[[ 0.96  3.38  2.09 -2.98  1.09  2.67 -0.94  0.32  2.17  1.95 -1.01]
 [-3.14  2.14 -1.55  0.94 -0.89  1.54 -2.63 -1.48 -1.82 -0.32  3.04]
 [-3.70  3.00  0.17  0.49  0.56 -0.18 -2.49 -2.76  1.94  1.37  0.04]
 [ 0.49 -3.03 -2.17  1.51  1.99  2.73 -1.10 -2.04 -3.32 -0.65  1.01]
 [ 2.17 -2.74  0.48  1.02 -1.91 -1.08  0.78  0.20 -2.31 -0.20 -4.62]]
:
[[ 0.96  3.38  2.09 -2.98  1.09  2.67 -0.94  0.32  2.17  1.95 -1.01]
 [-3.70  3.00  0.17  0.49  0.56 -0.18 -2.49 -2.76  1.94  1.37  0.04]
 [-3.14  2.14 -1.55  0.94 -0.89  1.54 -2.63 -1.48 -1.82 -0.32  3.04]
 [ 2.17 -2.74  0.48  1.02 -1.91 -1.08  0.78  0.20 -2.31 -0.20 -4.62]
 [ 0.49 -3.03 -2.17  1.51  1.99  2.73 -1.10 -2.04 -3.32 -0.65  1.01]]

[[ 3.12  1.55  4.15]
 [ 3.67 -2.22  2.35]
 [-0.75 -3.00 -2.64]
 [ 4.87 -5.49  1.53]
 [ 4.08  2.84  5.92]]
:
[[ 4.08  2.84  5.92]
 [ 3.12  1.55  4.15]
 [ 3.67 -2.22  2.35]
 [-0.75 -3.00 -2.64]
 [ 4.87 -5.49  1.53]]

[[-1.54 -1.79 -1.09  0.23  0.52 -1.12  0.34  2.16]
 [-0.59  0.38  0.29 -1.52 -1.40 -0.26  1.03  1.30]
 [-3.36  2.59 -1.27  4.55 -1.46 -1.64  1.30 -1.37]]
:
[[-3.36  2.59 -1.27  4.55 -1.46 -1.64  1.30 -1.37]
 [-0.59  0.38  0.29 -1.52 -1.40 -0.26  1.03  1.30]
 [-1.54 -1.79 -1.09  0.23  0.52 -1.12  0.34  2.16]]

[[ 3.84 -1.85  2.89  0.90  1.19  1.79 -3.29]
 [-0.45 -2.72  3.96 -2.04  2.18 -2.41 -2.23]
 [-5.27  0.30 -2.79 -2.60 -1.11 -3.77  2.07]
 [ 1.12  0.93 -2.84  1.47 -2.09  2.12 -0.08]
 [-1.91 -2.36  1.63 -2.30  1.09 -2.88 -1.79]
 [ 1.24  1.09 -3.19  1.66 -2.31  2.38 -0.03]
 [ 4.34 -3.23  2.50  0.67  0.37  1.94 -5.41]
 [ 4.83 -3.53  2.91  0.79  0.56  2.17 -5.92]
 [ 0.02 -2.75  3.78 -1.82  1.91 -2.00 -2.50]
 [ 4.70 -2.46  3.35  0.99  1.13  2.19 -4.32]
 [-3.98  1.65 -2.03 -1.24 -0.45 -2.33  3.41]
 [-1.27 -2.63  2.47 -2.18  1.55 -2.68 -2.17]]
:
[[-3.98  1.65 -2.03 -1.24 -0.45 -2.33  3.41]
 [ 1.24  1.09 -3.19  1.66 -2.31  2.38 -0.03]
 [ 1.12  0.93 -2.84  1.47 -2.09  2.12 -0.08]
 [-5.27  0.30 -2.79 -2.60 -1.11 -3.77  2.07]
 [ 3.84 -1.85  2.89  0.90  1.19  1.79 -3.29]
 [-1.91 -2.36  1.63 -2.30  1.09 -2.88 -1.79]
 [ 4.70 -2.46  3.35  0.99  1.13  2.19 -4.32]
 [-1.27 -2.63  2.47 -2.18  1.55 -2.68 -2.17]
 [-0.45 -2.72  3.96 -2.04  2.18 -2.41 -2.23]
 [ 0.02 -2.75  3.78 -1.82  1.91 -2.00 -2.50]
 [ 4.34 -3.23  2.50  0.67  0.37  1.94 -5.41]
 [ 4.83 -3.53  2.91  0.79  0.56  2.17 -5.92]]

[[-1.45  0.24  1.17  0.00  1.59  0.06  3.00 -3.05 -1.30]
 [ 3.75  0.92 -4.74 -4.07 -3.24 -2.04 -2.96  4.47  4.18]
 [ 2.27  0.60 -0.13 -2.94 -5.36 -3.77 -3.71 -1.46  3.00]]
:
[[ 3.75  0.92 -4.74 -4.07 -3.24 -2.04 -2.96  4.47  4.18]
 [ 2.27  0.60 -0.13 -2.94 -5.36 -3.77 -3.71 -1.46  3.00]
 [-1.45  0.24  1.17  0.00  1.59  0.06  3.00 -3.05 -1.30]]

[[-0.44  0.23  0.99  0.32  0.11  0.22  1.25]
 [ 0.46  0.04 -0.07  0.66 -0.04 -3.90 -0.56]
 [-0.33  0.89 -1.58  0.14  0.48 -0.15 -0.29]
 [-0.80  0.34 -0.40  0.45  0.63  2.31  1.09]
 [ 0.34 -0.87  1.83 -1.15 -0.49 -5.23 -1.22]
 [ 0.49 -2.20 -1.06  0.08  0.72 -1.50 -1.07]
 [-0.19 -1.22  2.44  0.31 -0.04 -0.81  0.20]
 [-0.11  0.33  3.83 -0.22 -0.45 -0.58  2.45]
 [ 0.79 -0.61  2.45  0.33 -0.54 -0.63 -0.34]
 [-0.18 -1.64 -0.52 -0.56 -0.43  0.17  0.16]]
:
[[-0.33  0.89 -1.58  0.14  0.48 -0.15 -0.29]
 [-0.80  0.34 -0.40  0.45  0.63  2.31  1.09]
 [-0.11  0.33  3.83 -0.22 -0.45 -0.58  2.45]
 [-0.44  0.23  0.99  0.32  0.11  0.22  1.25]
 [ 0.46  0.04 -0.07  0.66 -0.04 -3.90 -0.56]
 [ 0.79 -0.61  2.45  0.33 -0.54 -0.63 -0.34]
 [ 0.34 -0.87  1.83 -1.15 -0.49 -5.23 -1.22]
 [-0.19 -1.22  2.44  0.31 -0.04 -0.81  0.20]
 [-0.18 -1.64 -0.52 -0.56 -0.43  0.17  0.16]
 [ 0.49 -2.20 -1.06  0.08  0.72 -1.50 -1.07]]

[[-3.35 -0.22 -2.69  2.88  3.58 -5.42 -0.48 -2.42 -0.75  0.05]
 [ 1.80 -0.60  0.91 -1.57 -1.22  0.27  1.78  0.35 -1.30 -1.17]
 [ 1.29 -0.06  0.51  0.25 -0.12 -0.10  1.68  0.66 -0.11 -0.46]
 [-2.90 -0.44 -2.43  2.38  3.00 -5.07 -0.23 -2.29 -0.93 -0.31]
 [ 0.58 -1.11 -0.42 -0.69 -1.08 -1.31  1.12 -0.27 -1.26 -1.57]
 [ 2.14  0.38  1.47 -0.35 -0.33  1.31  1.96  1.25  0.07 -0.03]
 [ 2.96  0.79  2.88 -2.40 -2.50  5.47  0.25  2.27  1.04  0.71]
 [-2.10  0.12 -0.86 -0.04  0.12  0.29 -2.83 -0.95  0.57  0.82]]
:
[[ 2.96  0.79  2.88 -2.40 -2.50  5.47  0.25  2.27  1.04  0.71]
 [ 2.14  0.38  1.47 -0.35 -0.33  1.31  1.96  1.25  0.07 -0.03]
 [-2.10  0.12 -0.86 -0.04  0.12  0.29 -2.83 -0.95  0.57  0.82]
 [ 1.29 -0.06  0.51  0.25 -0.12 -0.10  1.68  0.66 -0.11 -0.46]
 [-3.35 -0.22 -2.69  2.88  3.58 -5.42 -0.48 -2.42 -0.75  0.05]
 [-2.90 -0.44 -2.43  2.38  3.00 -5.07 -0.23 -2.29 -0.93 -0.31]
 [ 1.80 -0.60  0.91 -1.57 -1.22  0.27  1.78  0.35 -1.30 -1.17]
 [ 0.58 -1.11 -0.42 -0.69 -1.08 -1.31  1.12 -0.27 -1.26 -1.57]]
